(in the rows, 100 means zero)
These are runs of 6 systems, one row a step. Runs of the same system follow the same rule from any start.
k716, seq 1 (10 x 26):
[89 124 123 110 80 145 90 102 104 84 109 99 128 107 90 111 100 89 98 109 81 75 53 69 93 103]
[122 72 104 102 116 73 89 114 108 101 95 94 70 57 116 112 85 83 69 91 86 124 80 135 115 101]
[110 103 67 99 103 78 106 100 148 129 99 115 110 114 72 91 131 111 128 111 84 76 114 85 76 115]
[60 105 125 110 79 109 53 101 59 75 134 114 87 91 85 104 92 98 115 100 90 89 76 81 113 98]
[155 125 96 110 93 100 89 86 130 111 86 93 94 105 111 129 90 100 61 90 96 140 88 131 117 107]
[86 83 95 127 116 74 106 106 128 117 103 92 121 90 83 63 122 58 128 123 106 69 99 113 58 97]
[57 91 93 89 101 100 53 69 64 98 107 121 70 108 107 128 76 128 116 82 83 87 104 80 107 134]
[118 143 106 128 96 131 104 100 134 98 96 69 119 103 61 110 103 103 67 96 113 145 82 109 146 94]
[106 79 88 115 105 37 96 103 94 111 113 99 91 89 117 61 109 65 119 119 121 101 127 150 64 78]
[67 113 91 89 102 131 84 49 81 111 89 125 109 151 110 126 93 118 124 91 90 64 104 62 77 139]
k171, seq 2 (10 x 26):
[77 97 135 127 95 126 65 98 104 100 100 100 88 66 81 106 78 64 76 88 117 108 67 106 128 108]
[121 119 59 109 114 74 112 122 150 106 89 63 108 93 104 99 83 134 93 115 94 123 128 122 106 87]
[74 96 84 95 115 74 112 78 58 101 124 119 111 142 92 87 138 93 141 117 84 78 99 85 64 103]
[90 96 150 122 82 138 62 73 85 103 96 113 85 88 76 104 92 67 80 65 141 117 89 110 135 114]
[120 127 72 113 102 102 123 135 162 98 84 45 127 78 116 90 69 122 82 123 104 112 114 121 98 77]
[66 83 66 85 137 55 119 75 44 99 115 110 100 140 123 98 120 105 138 121 71 81 106 95 58 107]
[77 91 150 110 89 152 79 71 78 108 97 127 83 97 48 104 116 74 84 54 139 116 85 82 152 124]
[136 122 100 119 85 102 111 159 158 80 87 43 123 64 117 82 61 119 79 120 119 118 125 128 110 51]
[88 100 45 70 128 60 135 65 49 103 109 106 110 157 153 105 115 122 133 124 63 81 112 99 39 111]
[58 69 160 104 104 153 91 70 61 109 96 144 79 89 46 105 125 47 85 57 127 99 58 67 144 133]
k240, seq 3, 10 rows:
[78 111 91 119 123 102 86 71 110 113 100 107 108 126 75 122 113 88 108 105 73 91 70 84 95 129]
[86 77 119 124 106 94 70 106 105 93 107 83 87 66 66 87 103 92 102 82 114 111 102 119 126 103]
[116 123 72 105 83 91 94 99 135 110 97 81 109 107 103 87 91 129 111 105 115 106 140 116 91 96]
[73 125 89 114 95 90 99 85 80 105 123 110 109 118 103 87 103 67 111 127 106 95 80 104 74 92]
[82 96 108 117 129 109 95 76 95 112 79 96 88 102 93 116 84 83 79 84 120 126 101 111 128 114]
[105 96 99 118 116 102 114 113 130 93 91 65 131 107 74 84 119 118 118 102 102 92 122 100 100 94]
[85 104 84 94 87 78 92 82 55 91 130 95 94 107 114 81 109 107 119 103 105 108 110 121 84 95]
[90 125 100 96 88 138 119 79 100 118 90 109 100 107 93 101 94 85 73 90 135 123 93 94 122 106]
[101 81 117 117 136 90 129 128 107 86 77 77 121 105 103 94 95 89 104 116 107 94 118 100 98 71]
[100 96 82 85 104 90 99 68 61 90 114 92 102 130 111 107 123 134 119 89 79 101 107 105 87 118]
k876, seq 4, 10 rows:
[129 82 96 77 117 90 148 93 85 108 99 116 104 115 104 101 146 81 94 101 80 102 76 98 83 106]
[101 53 133 78 91 120 81 104 88 92 89 115 82 71 112 106 94 103 100 69 94 70 97 87 101 121]
[129 129 91 95 64 113 88 131 139 88 112 87 105 76 97 108 90 129 86 107 77 104 80 93 110 93]
[110 98 69 85 107 50 120 106 86 114 122 124 80 92 114 94 118 76 94 123 79 116 76 116 84 90]
[105 73 120 85 108 108 87 86 102 120 72 154 77 112 100 129 97 86 99 80 98 77 105 69 101 125]
[117 102 129 127 90 114 68 134 141 75 104 77 122 79 76 107 98 104 105 106 72 77 74 89 103 91]
[107 105 45 98 105 52 95 87 112 116 124 82 87 81 113 92 110 108 99 112 71 119 83 141 80 115]
[72 93 96 82 94 106 102 81 101 144 92 166 72 102 82 97 107 65 100 90 126 86 102 70 101 123]
[94 102 143 140 105 100 49 138 123 70 90 98 107 100 81 124 66 103 112 113 88 79 107 75 117 74]
[128 126 55 123 116 65 98 77 126 106 117 57 122 118 96 102 127 114 104 116 65 123 84 142 78 112]
k782, seq 5:
[122 131 81 100 70 113 92 75 123 112 109 98 121 118 113 98 109 102 106 108 89 83 85 106 61 116]
[54 87 108 112 121 106 96 95 84 103 96 96 94 79 114 100 72 60 89 108 106 92 73 104 96 104]
[101 107 86 104 116 105 103 107 137 113 82 95 94 99 67 115 97 124 90 89 102 120 115 88 136 109]
[102 101 106 115 90 75 86 111 94 88 130 104 110 107 73 82 133 95 132 115 87 87 95 98 85 86]
[96 106 98 104 102 103 90 53 71 109 97 102 94 123 121 108 94 88 91 85 118 118 105 127 95 116]
[112 110 111 113 96 130 114 113 147 107 82 84 124 87 94 94 93 82 84 105 111 89 87 97 96 98]
[66 83 82 109 136 63 101 116 92 92 103 84 96 97 96 94 93 111 122 115 88 96 115 100 99 91]
[101 124 89 87 87 119 117 75 79 104 114 106 102 124 79 103 130 112 94 88 106 125 90 92 119 110]
[121 87 137 119 87 100 93 114 106 95 94 100 104 85 101 79 98 65 97 99 132 98 110 121 95 77]
[103 109 70 100 121 84 109 95 115 104 83 83 112 124 126 112 81 126 108 113 87 96 126 104 81 102]
k716, seq 6 (10 x 26):
[128 125 66 84 85 95 110 89 91 86 115 59 104 105 124 101 101 151 89 93 87 135 107 133 105 100]
[90 102 99 89 98 108 150 89 85 125 107 126 109 108 90 68 138 47 98 111 128 98 80 97 82 94]
[86 80 126 94 104 105 74 114 95 96 68 133 77 103 125 123 47 103 103 93 118 76 139 72 107 92]
[118 120 90 109 115 116 118 117 117 67 99 35 139 108 99 112 102 147 95 108 67 110 90 104 109 90]
[104 64 92 74 101 73 138 92 60 112 126 112 80 76 96 64 152 70 98 88 108 116 83 127 93 103]
[100 110 108 78 68 126 88 102 125 127 73 161 86 117 102 111 74 106 107 92 130 68 139 52 98 106]
[94 123 117 126 104 114 89 143 99 47 109 46 130 90 115 114 62 118 93 128 72 101 73 98 110 62]
[143 65 74 75 129 57 141 76 78 115 107 99 84 98 114 99 154 88 84 87 70 131 76 142 87 120]
[82 83 122 88 75 130 97 105 133 133 84 160 94 99 59 79 117 81 126 84 136 49 128 46 95 117]
[87 131 108 112 73 109 45 140 95 49 115 68 96 76 129 126 26 147 95 115 78 102 98 94 122 69]
k228, seq 7 (10 x 26):
[88 84 94 107 97 101 92 88 98 96 112 65 108 74 104 75 106 101 109 90 104 94 97 130 85 113]
[72 121 72 93 90 107 119 102 105 116 107 98 96 86 98 81 88 97 92 109 125 112 104 99 106 96]
[91 121 106 104 110 102 111 104 87 96 94 118 102 131 92 117 94 97 96 112 107 113 105 78 118 81]
[125 85 127 111 115 105 100 90 90 86 88 89 113 120 99 113 116 97 99 88 93 103 99 110 100 100]
[101 77 104 100 100 105 108 99 107 100 96 77 111 79 110 76 106 96 107 93 108 83 106 117 79 105]
[65 111 81 87 89 111 109 103 89 101 109 96 98 87 110 87 83 109 102 107 110 94 100 90 98 99]
[100 121 104 97 97 111 111 105 87 93 104 108 98 110 92 113 100 100 83 104 100 123 85 89 124 88]
[134 86 121 98 107 94 113 107 99 96 86 107 102 113 100 105 115 93 97 94 105 104 113 104 103 88]
[101 84 107 95 93 108 94 95 98 95 95 95 110 100 117 93 99 105 116 96 99 70 109 99 73 108]
[81 105 94 95 90 113 95 102 93 94 112 87 98 74 111 96 85 100 91 101 94 99 74 103 100 107]
k171, seq 8, 10 rows:
[67 83 71 103 112 99 86 70 118 118 93 81 112 97 114 87 93 111 132 98 91 57 113 105 54 139]
[36 116 90 110 94 109 71 90 75 97 135 99 80 77 66 98 93 100 101 97 98 114 67 89 132 115]
[125 129 89 118 102 72 114 119 120 109 101 97 91 104 78 95 102 92 77 112 129 157 122 126 135 63]
[112 105 103 119 117 90 117 86 103 102 82 99 139 157 112 92 113 88 133 122 108 70 133 99 54 86]
[63 84 131 118 107 140 66 56 64 85 102 76 109 97 105 110 90 87 100 75 98 85 67 109 96 136]
[88 102 69 97 108 108 126 118 131 110 99 57 90 45 86 81 90 114 68 91 116 141 94 125 139 103]
[80 104 66 88 115 54 135 123 84 103 106 114 102 130 103 77 105 115 137 133 115 93 154 83 83 64]
[90 115 150 111 87 138 75 59 39 80 102 128 108 155 95 124 105 85 104 84 116 101 92 80 110 102]
[137 95 125 113 106 138 124 115 135 91 76 47 119 60 111 101 89 83 50 87 110 126 69 136 119 97]
[83 65 46 69 134 60 142 116 109 109 87 80 102 90 136 77 95 134 129 114 88 71 144 101 61 102]
k240, seq 9:
[89 124 94 117 102 102 103 127 123 90 111 84 117 95 75 96 100 101 102 123 89 103 81 87 110 82]
[121 93 96 107 109 57 86 89 86 105 106 112 82 112 104 104 111 91 103 100 99 121 115 128 99 94]
[94 109 111 107 84 134 89 74 116 115 89 110 113 115 86 96 105 93 107 87 122 80 106 87 91 121]
[74 93 104 117 113 99 96 117 96 81 102 62 107 74 114 91 72 96 97 111 100 99 92 116 100 85]
[111 114 58 89 112 77 119 85 108 118 105 98 95 116 93 105 120 120 97 101 85 125 104 109 104 112]
[81 96 124 108 90 107 98 101 86 105 107 129 99 107 71 81 117 72 117 100 129 89 108 83 102 91]
[102 108 115 113 103 115 81 96 94 80 82 72 106 107 125 116 60 118 90 94 112 109 121 114 110 92]
[118 111 77 99 108 97 132 93 112 103 111 75 126 106 97 91 135 98 99 112 76 104 70 113 79 106]
[72 68 102 84 107 86 107 90 70 117 103 131 71 88 95 83 110 79 108 87 124 98 115 98 103 107]
[88 125 109 103 92 138 95 111 113 87 82 88 114 114 95 115 69 134 97 96 115 98 123 70 125 92]
k876, seq 10:
[61 113 111 108 106 113 91 84 68 95 111 118 101 122 81 111 104 86 107 105 99 98 77 75 110 104]
[124 92 124 129 111 91 76 102 113 92 88 80 98 98 85 107 97 101 92 84 114 124 120 127 126 91]
[108 104 73 96 95 94 126 99 125 114 98 87 123 108 107 71 115 107 121 113 109 81 123 106 64 99]
[45 103 99 95 101 119 91 76 56 96 111 105 94 102 116 103 79 90 103 101 103 90 79 88 94 113]
[115 112 116 117 105 113 94 109 118 96 85 89 95 99 73 114 91 108 74 86 120 139 110 105 151 89]
[119 91 85 97 106 67 131 122 108 96 105 88 119 111 101 70 126 107 127 120 102 90 133 109 72 74]
[71 100 99 83 93 123 88 54 53 98 105 111 98 123 134 112 89 102 107 90 96 82 89 92 76 128]
[109 107 135 118 93 139 96 112 118 93 86 85 100 76 78 107 87 85 62 84 126 129 82 105 147 92]
[120 89 67 88 115 56 135 141 120 95 99 77 107 91 109 77 108 128 117 122 93 101 140 110 87 70]
[76 109 87 70 88 116 106 55 45 104 117 132 99 140 119 111 117 104 116 96 86 81 82 75 75 127]
k782, seq 11:
[86 86 101 90 114 106 121 111 91 90 103 93 104 96 78 96 121 116 106 93 89 99 94 81 116 102]
[111 96 106 95 79 95 93 101 85 92 113 99 90 93 94 86 112 111 105 87 118 114 118 114 111 92]
[122 118 93 97 82 95 103 101 106 104 99 109 104 112 123 98 91 94 96 112 108 99 107 109 82 87]
[89 92 106 95 118 106 115 102 90 98 88 104 105 106 119 111 88 87 95 108 92 87 88 87 90 98]
[98 84 106 90 109 113 107 107 101 93 92 90 97 87 91 105 102 119 95 83 96 103 101 91 120 108]
[111 100 94 94 81 87 94 115 103 95 116 100 94 86 93 87 110 114 109 100 97 102 107 104 100 92]
[100 110 94 92 89 91 96 89 83 105 105 121 91 113 117 103 94 92 101 107 105 101 102 101 89 97]
[107 99 118 101 101 120 101 100 106 99 83 107 104 102 108 115 88 88 87 97 102 93 91 90 101 101]
[102 82 100 102 113 91 94 114 112 92 96 88 100 85 99 104 97 112 105 98 83 92 101 100 102 102]
[91 104 80 87 91 94 99 92 90 105 117 106 92 98 95 96 112 113 107 98 91 102 94 97 98 112]
k228, seq 12 (10 x 26):
[155 100 125 110 103 76 111 122 92 79 92 93 100 109 122 109 97 87 77 107 106 134 109 132 110 59]
[117 75 92 72 106 104 133 78 101 120 81 117 113 121 128 90 122 93 116 95 99 62 114 92 51 121]
[47 88 125 104 86 138 71 114 89 81 111 94 99 62 97 94 73 95 107 96 96 65 70 73 104 109]
[123 116 75 81 93 94 114 118 101 88 108 74 82 77 111 112 87 140 65 92 91 153 95 121 140 89]
[138 108 92 81 85 77 139 114 107 117 108 147 108 131 89 84 147 83 114 121 103 93 110 82 76 77]
[81 72 150 106 92 116 45 79 68 92 88 135 84 108 116 119 74 80 114 79 108 63 106 84 91 116]
[127 108 90 107 98 123 88 108 148 89 89 42 113 62 118 118 73 130 68 90 71 111 72 126 108 118]
[97 91 52 73 109 41 149 138 100 113 126 119 87 83 97 69 133 94 114 136 82 103 98 98 81 75]
[69 102 118 87 74 124 63 64 66 115 107 164 72 129 71 112 108 102 118 72 122 88 114 58 119 127]
[149 123 140 146 88 118 47 117 146 75 82 63 116 91 101 132 61 103 72 96 95 116 91 125 122 84]

Name the system that made each run.
seq 13 (2 x 26):
[83 98 74 83 90 90 115 100 91 107 111 97 93 86 112 74 98 110 110 103 115 99 119 107 88 98]
[84 123 97 89 98 115 116 98 81 99 99 120 101 125 104 113 92 102 96 109 104 105 98 74 108 92]
 => k716
seq 14 (2 x 26):
[80 97 106 125 118 113 88 94 118 98 82 67 115 88 117 102 66 86 94 105 104 89 95 115 89 106]
[79 107 67 104 125 89 120 110 120 107 105 80 102 90 76 100 108 114 97 110 81 114 85 95 115 106]
 => k782
seq 15, 2 rows:
[106 84 126 80 101 137 121 95 77 83 74 92 117 111 143 109 83 106 95 90 104 75 105 87 83 101]
[104 83 98 77 100 112 120 133 102 77 97 69 96 58 120 100 83 131 82 93 83 105 91 99 115 93]
 => k782
seq 16:
[92 111 68 75 85 111 128 116 127 118 105 103 96 72 100 87 97 106 88 108 99 97 83 85 100 106]
[91 108 106 90 94 85 95 123 78 91 110 137 80 110 90 114 96 106 105 110 94 105 104 70 121 79]
 => k228
seq 17 (2 x 26):
[107 92 113 123 119 90 110 115 109 89 92 76 119 101 96 88 103 88 105 111 107 100 110 114 95 79]
[95 97 81 92 104 90 99 69 79 104 106 94 100 118 112 97 112 115 114 91 97 101 112 113 85 117]
 => k240
seq 18:
[95 115 102 111 91 125 85 68 103 104 92 91 115 120 113 105 89 98 102 94 111 88 100 105 83 117]
[86 102 100 117 115 106 101 112 117 95 100 72 109 75 98 99 85 86 85 110 92 104 73 110 105 97]
 => k782
seq 19 (2 x 26):
[99 116 117 118 104 132 83 107 107 73 82 58 112 101 105 121 59 134 85 89 109 117 116 103 133 91]
[113 97 68 99 116 73 144 96 94 104 113 58 115 94 108 66 131 96 98 110 103 127 100 147 85 90]
 => k716
seq 20 (2 x 26):
[108 101 94 83 103 74 92 66 41 100 103 130 74 138 141 121 91 101 98 95 101 121 117 115 93 100]
[107 101 129 103 104 153 130 101 132 113 74 110 122 101 67 107 120 72 77 88 112 92 70 70 116 112]
 => k171
seq 21:
[78 103 103 105 102 92 92 90 94 119 96 140 91 114 100 102 90 66 108 113 112 84 101 84 86 100]
[86 104 117 124 116 116 73 96 107 87 87 80 105 103 94 125 75 107 93 94 93 101 94 96 119 106]
 => k240
seq 22:
[133 69 103 60 94 124 127 89 100 107 79 101 99 84 148 106 100 102 80 78 87 80 85 105 74 126]
[74 84 91 79 107 119 133 140 136 109 90 104 101 59 82 89 97 102 95 107 94 76 86 60 110 102]
 => k716
seq 23, 2 rows:
[91 72 112 102 111 100 111 106 94 89 106 91 122 90 113 84 116 73 118 114 76 57 70 97 56 103]
[89 75 97 72 105 112 89 93 98 109 91 119 67 76 99 125 91 120 86 70 82 98 87 79 124 136]
 => k716
seq 24:
[107 129 66 90 82 81 104 116 104 98 121 92 88 89 99 95 96 126 90 111 96 132 102 111 118 85]
[119 113 101 96 93 83 109 90 93 118 103 148 93 134 90 105 124 74 102 111 106 105 101 89 93 92]
 => k228
seq 25, 2 rows:
[88 99 101 95 94 90 83 109 101 107 88 132 82 106 110 107 70 105 110 104 117 87 135 82 101 91]
[112 129 108 107 93 117 90 100 98 81 106 96 114 123 95 127 101 113 93 107 73 105 71 85 109 97]
 => k171
seq 26 (2 x 26):
[69 89 89 99 127 83 78 75 60 84 103 99 101 131 127 125 87 122 127 106 62 76 100 89 74 119]
[110 116 122 120 85 143 85 68 113 109 102 92 105 95 59 104 123 83 74 69 118 129 69 113 134 125]
 => k876
seq 27:
[101 90 133 116 97 86 59 91 60 75 110 108 99 114 134 114 81 77 112 108 85 80 85 112 72 91]
[112 82 85 86 109 122 114 80 129 122 84 79 95 64 111 105 101 98 69 75 90 108 69 122 102 141]
 => k228
seq 28 (2 x 26):
[102 106 120 94 74 109 93 106 68 77 115 104 102 110 98 90 105 115 112 94 117 103 118 95 109 80]
[131 115 110 101 89 105 106 94 89 88 94 90 110 117 130 106 89 99 86 103 110 113 105 121 92 83]
 => k876
seq 29 (2 x 26):
[80 95 72 88 94 86 102 124 129 123 104 112 70 54 83 84 89 103 93 101 111 107 107 95 121 103]
[99 137 79 105 90 69 89 114 98 94 121 121 99 131 89 110 99 116 118 131 82 105 108 81 99 75]
 => k716
seq 30 (2 x 26):
[95 134 81 112 68 94 71 105 124 110 120 105 95 88 91 92 86 99 102 115 105 104 94 106 98 97]
[101 115 95 126 110 76 84 94 120 118 95 113 95 107 99 107 85 65 93 119 108 109 97 115 95 92]
 => k240
seq 31:
[110 106 94 103 66 104 71 84 123 115 123 111 99 87 75 86 128 95 113 90 93 85 83 104 85 126]
[80 122 96 114 80 99 57 95 112 110 112 116 83 80 101 108 70 79 91 110 99 98 74 101 99 107]
 => k716
seq 32, 2 rows:
[128 84 129 87 77 91 63 101 71 83 106 127 71 88 130 121 84 99 89 85 88 101 92 110 103 98]
[135 103 101 89 83 130 105 107 153 114 81 104 109 82 108 112 95 99 79 93 84 80 77 89 89 120]
 => k240
seq 33 (2 x 26):
[81 105 111 104 89 116 130 105 70 83 122 80 126 101 91 61 126 83 113 111 122 96 91 103 89 78]
[85 98 118 88 96 130 120 84 63 99 87 101 92 102 120 95 80 91 81 83 145 119 116 105 118 93]
 => k228
